In the rows, zero is written as 128.
Each named move below is a turn or a mirror, shown by a few rows before and after it. Which moves, in which order, take the first row of each later pair to the second? The first pair is answered.
move Niz:
[147 163 122 136 118 130 115 134 151 171  95 137 102 139 123 119 117]  ->  [144 162 127 131 118 122 113 127 153 162  91 138  98 138 129 112 120]
[145 161 118 123 128 134 126 132 122 161 121 140 109 151 133 132 107]  ->  [139 161 121 114 131 128 127 118 121 151 113 139  99 150 136 126 108]
[117 103 145 168 118 104 118 179 167  99 103 116 125  84 116 100 179]  ->  [114 108 143 168 118 102 120 184 166  99 103 115 127  82 117  99 180]
[121 121 124 102 152 143 131  99 111 103 123 130 109 131 153 124 128]  ->  [141 124 117 128 145 160 138 148 119 143 153 127 145 133 122 159 122]
move vudon:
[134 141 133 136 122 125 136 122 125 152 127 138 125 156 138 135 119]  ->  [139 135 136 140 131 139 126 150 124 144 131 127 142 127 125 149 138]
[127 138 129 120 119 133 138 141 134 123 137 103 111 123  74 151 130]  ->  [120 140 124 117 120 124 144 122 141 130 134 111 101 139  81 144 114]
[137  99 113 126 127 130 157 110 112 147 183 130 155 154 122 150 109]  ->  [141  96 124 133 131 139 147 133 106 135 180 124 164 131 109 162 125]
move nisu:
[121 104 155 178  81  74 152 136 150 154 142 145 154 123 120  94 104]  ->  [126 120 153 111 117 142 139 116 159 168 147  94  72 156  76 156  88]
[129 134 137 130 122 118 157  93 154 135 133 115 109 114 119 129 122]  ->  [131 127 139 140 118 104 159  95 154 131 131 125 121 107 126 116 122]
[139 142 170 113 121 114 125 125 176 140 123  71  65 124  60 134 124]  ->  [129 125 175 176  87  61 133 143 163 132 127 117 138 100 101  80 137]
move setib:
[135 104 138 120 144 145 141 145 132 128 162 125 144  98 129 153 140]  ->  [135 137 130 109 147 162 124 151 140 144 119 136 108 109 131 161 135]
[125  92 102 114 144 136 150 108  94  90 166 158 170 120 160 137 158]  ->  [124 152  95  88 155 162 116 103 116 130  97 158  82 159 157 139 128]
[124 143 153 151 103  93 105 131 153 125  78  98  83 101 122  79 135]  ->  [123 109 162 164  97  74 124 126 149 111 115  96 114  87 117  77 139]
[147 154 116 117 138 151 112 148 147 163 110 123  96 153 103 155 103]  ->  [143  96 127 142 119 125 146 142 133 137 177 111 161 132  99 146 119]

Each pair is 2 to 3 moves apart.
[125 118 143 152 100  86 129 131 126 107 115 129 145 101 138  80 148]  ->  [128 154 142 142 112 105 104 146 141 117  76 130 112 105 132  96 144] => setib then vudon
[127 143  82 104 135 138 102 106 109 103 109 142  83 141 153 110 130]  ->  [154 148  74 131 124 152 113 149 122 161 145 147 111 166 125 146 102] => Niz then vudon
[119 151 115  92 154 157 129 104 129 142 122 128  92 144 123 150 104]  ->  [134 150 118 110 158 175 118 141 129 144 129 121 118 126 103 174 126] => Niz then vudon
[144 132 173 120 120 134 115 149 164 128 115  64  90  99  74 151 165]  ->  [150 125 148 131 100 107 160 121 166 192 162  95 113 164  83 147  94] => setib then vudon then Niz
[132 113 135 139 126 114 131 141 118 119 134 124 155 114 124 120 140]  ->  [129 118 128 141 118 108 143 128 124 142 136 134 147 140 126 119 116] => vudon then Niz
[119 128 108 113 110  86 129 122 127  99 117 117 140  90 151 106 179]  ->  [112 149 103  84 120  98 130  94 139 118 101 116  87 123 151 109 148] => vudon then setib then nisu
[142 128 133 121 131 147 155 111 128 142 174 106 149 125  95 143 137]  ->  [130 125 138 109 137 142 145  90 114 101 149 105 130 105 113 124 163] => Niz then vudon
[136 108 138 141 135 119 163 138 120 141 160 123 168 129 119 138 126]  ->  [127 105 144 126 140 120 149 121 114  98 132 120 154 107 134 119 154] => Niz then vudon
[136 135 139  78 164 123  65 119 117 101  85 109 109  99 144 137 167]  ->  [172 153 125 109 155 142  84 168 133 183 136 117 156 131 104 182 126] => vudon then Niz
[107 127 130 100 130 115 130  83 134 107 100 137  86 152 153 102 104]  ->  [117 148 126 101 139 145 103 114 132 109  74 132  82 127 143 118 125] => setib then vudon then setib
[133  98 100 121 141 158 132 105 111 114 142 100 139 134 132 137 135]  ->  [137 134  99 125 144 166 109 122 117 127  97 112 121 130 139 133 138] => nisu then setib then vudon
[109 121 110  64 143 155 117  69 103  94 139 141 109 172 132 160 123]  ->  [132 103 108  99 135 168 131 112 103 108 188 143 172 162 111 185 129] => setib then Niz
